Each path is a new rotation, seen through one point. The rows after it are directions, each followed by how far the rotation turns it, in degrees each step (0 if it stays put).
Each turn is a multiple of 5 degrees from 10 to 175, or 0.
Each row of a path follows its step; steps can be skipped.
path 1
step 0: [-1.72  0.37  1.03  1.99 -1.28 -1.56  0.75  0.88  1.06 -0.73 -0.32 -1.77
  1.33 -0.68 -0.57 -0.84  1.87  0.72  1.10 -0.80 -2.27  0.09  0.03  0.21
 -0.71 -2.60  0.12  2.21  0.35 -1.51 -0.41 -1.54  2.32  0.51  0.63  1.86
  2.06 -1.19 -0.63 -0.36  0.75  1.34 -0.38  1.51 -2.44 -0.37 -1.92]
step 1: [-1.04  3.36 -0.35  2.45  0.40 -0.17  1.91  0.69 -0.56  0.97 -0.17 -0.79
 -0.59  0.08  1.16  0.43 -1.29 -0.48  1.15 -1.76  0.00 -1.19 -0.22 -0.19
 -0.17 -1.12 -0.76 -2.00  2.97  0.59  1.01 -0.10 -0.67  0.12  0.81 -1.24
 -2.09 -3.06  0.58 -2.38 -2.27  0.37 -0.12 -0.19  0.08 -1.34 -0.84]
step 2: [-0.31  1.87  0.53 -0.06  0.54 -0.48 -0.62  1.66 -1.54 -0.79 -0.91  0.11
  2.29 -0.33  0.48 -0.92 -2.90  2.14 -1.81 -1.16  1.56  0.83  0.91 -1.02
 -0.58 -2.01  1.31  0.09  0.20  0.93  1.59 -2.76  2.27  0.67 -2.01 -1.59
 -0.33  1.31  0.56  1.98 -0.47  0.55  0.83 -0.46  1.42  1.00 -0.79]
step 3: [-2.87 -1.13 -0.73  0.52  0.07 -0.52  0.27  0.57 -0.80 -1.15  4.11  2.98
  0.97  1.22 -0.75 -0.87 -1.21 -1.31  0.02  0.10 -1.05 -0.73  0.65 -1.77
  2.06 -3.05 -1.23  0.84  0.18  0.56  1.08  0.38 -0.49 -1.22 -0.30  0.68
 -1.20  0.84  0.66  0.13  1.52  0.85  0.68 -0.58 -0.80 -1.08  0.99]
step 4: [-0.46  0.41  0.05  0.65 -0.80  0.05 -1.21 -0.20 -0.09 -3.58  0.17 -0.08
 -0.10 -0.21 -1.32  0.49 -1.72 -1.61  0.02  0.59 -0.56 -0.51 -0.40 -0.82
 -1.64  1.22 -0.82 -2.33 -1.74  1.59 -0.97 -1.67  1.01  0.32 -1.22  2.75
  0.37 -3.20 -2.30  0.89 -0.48  1.50  1.38  0.52 -0.68 -2.18 -0.61]
step 5: [-1.38 -0.73 -2.21 -0.60  1.25 -0.80 -0.13 -1.52  0.43  0.15  0.29 -0.78
  2.18 -1.70  1.82 -0.15 -3.04  0.97  3.79 -0.80  0.20  0.36  0.82  0.05
  2.02  2.07 -0.40 -0.74 -0.55 -1.93  1.82 -0.87 -0.19 -0.22 -0.71  0.88
 -0.18 -0.76 -0.60 -0.01 -1.98 -0.59 -1.60 -1.13 -1.16 -0.08 -0.92]
step 6: [ 0.68 -1.10 -1.49 -0.31  2.38  1.37 -1.10  0.71 -0.81 -0.02 -0.66 -0.25
  1.65  0.58 -1.33  0.71  1.25 -2.25 -1.00 -2.51  1.10  0.09  1.18 -0.90
 -1.50  0.17 -1.94  0.09 -1.53 -1.51  0.51 -1.29 -0.12  0.12 -0.95 -2.58
 -1.16 -0.46  1.95  0.64  0.94  2.18 -0.59 -1.09 -2.29  0.52 -2.32]
step 7: [-0.86 -2.89 -0.40  0.33  2.46 -0.89  0.43 -1.11 -0.90 -0.19 -0.69  0.96
 -0.24  2.84 -0.02 -0.03  1.50  1.62 -0.70  0.45 -0.12  1.66  2.16  0.33
  0.57 -0.69  1.02  0.10 -0.30 -0.55  0.65 -1.76  1.38 -1.00  1.90  0.64
 -2.40 -2.49 -0.70 -0.62 -0.95  0.18  2.72  0.27 -0.94 -0.38  2.14]
step 8: [ 0.44  0.83 -1.46  2.41 -0.77  0.22  0.49 -0.73 -1.99  1.51  0.79 -0.86
 -0.72 -1.84  1.29 -1.16  0.30  1.03 -1.05  0.18 -2.37 -1.67 -1.03 -1.62
 -0.97  0.80  0.11  0.54 -0.74 -0.97  0.31 -1.69  2.89 -0.98  1.89  2.00
  2.11 -1.12  1.20  0.72  0.64  0.61  1.01 -0.31 -2.73  0.25 -0.68]
step 9: [-0.77 -0.01 -0.82  1.97  3.65  1.33 -0.33  0.57 -0.85  2.02  0.97  1.35
  0.37 -1.56  0.20 -0.31 -1.57 -0.18 -0.83 -0.53 -0.43 -0.49 -1.03 -1.09
  0.78  1.71 -0.19 -1.81  1.16  1.76 -0.32  1.60 -0.34 -1.71  0.56 -2.20
 -0.06 -1.84  0.23 -0.19 -3.61 -0.09  0.22  1.50  1.31  0.78 -0.78]
[-0.69 -0.34  0.50  0.07 -0.03 -0.42 -1.06 -0.26 -0.09 -0.29 -0.28  0.33
  0.78  0.49  0.05 -0.48  0.21  0.58  0.32  0.04 -0.31  0.65  0.20  0.01
 -0.56  0.15  0.43  0.00 -0.10 -0.31  0.12 -0.10  0.59  0.14 -0.07  0.00
  0.60  0.14 -0.52 -0.45 -0.86 -0.31 -0.20  0.20  0.79  0.59  0.39] | 145
[-0.11  0.63  0.11 -0.15  0.01 -0.43  0.15 -0.14  0.85  0.48 -0.26  0.09
  1.23 -0.17  0.11  0.73 -0.40 -0.13  0.19  0.42 -0.17  0.12 -0.39  0.41
 -0.17  0.36  0.16 -0.04 -0.36  0.75 -0.13  0.25  0.16  0.20  0.24 -0.60
 -0.15  0.10  0.04 -0.61 -0.10  0.90 -0.07  0.19 -1.01  0.26  0.43] | 80
[-0.26 -0.14 -0.13  0.04 -0.21 -0.05 -0.03  0.38 -0.65 -0.12  0.37  0.36
 -0.32 -0.41 -0.28  0.54  0.63 -0.86 -0.61 -0.49  0.38  0.06  0.03 -0.24
 -0.51  0.16 -0.38  0.08 -0.39  0.39 -0.14  0.42 -0.01 -0.17 -0.01 -0.01
 -0.17 -0.01  0.03 -1.69 -0.76  0.27 -0.18 -0.10  0.36 -0.31 -0.38] | 135
[-0.83  0.70  0.24 -0.44  0.40  0.21  1.17  0.55 -0.59  0.33 -0.49  0.03
 -0.35 -0.01 -0.09 -0.68  0.45  0.15  0.14 -0.05 -0.73 -0.03  0.22 -0.47
 -0.04 -0.09  0.29 -0.36  0.46  0.80 -0.58 -0.20  0.56 -0.18  0.38 -0.04
 -0.02  0.40  0.41  0.04 -0.18 -0.05 -0.22  0.55  0.00  0.46 -0.13] | 45
[ 0.19 -0.15 -0.13 -0.45 -0.17 -0.57 -0.67  0.35 -0.10  0.23 -0.17  0.35
  0.07  0.01 -0.26 -0.10 -0.21 -0.95  0.25 -0.56  0.90  0.30  1.07  0.08
  0.34 -0.30  0.03  0.17  0.28  0.64 -0.01  0.18  0.41 -0.41  1.08 -0.23
  0.47 -0.22 -0.10  0.33  0.80 -0.07  0.15  0.07  0.04  0.50  0.19] | 95
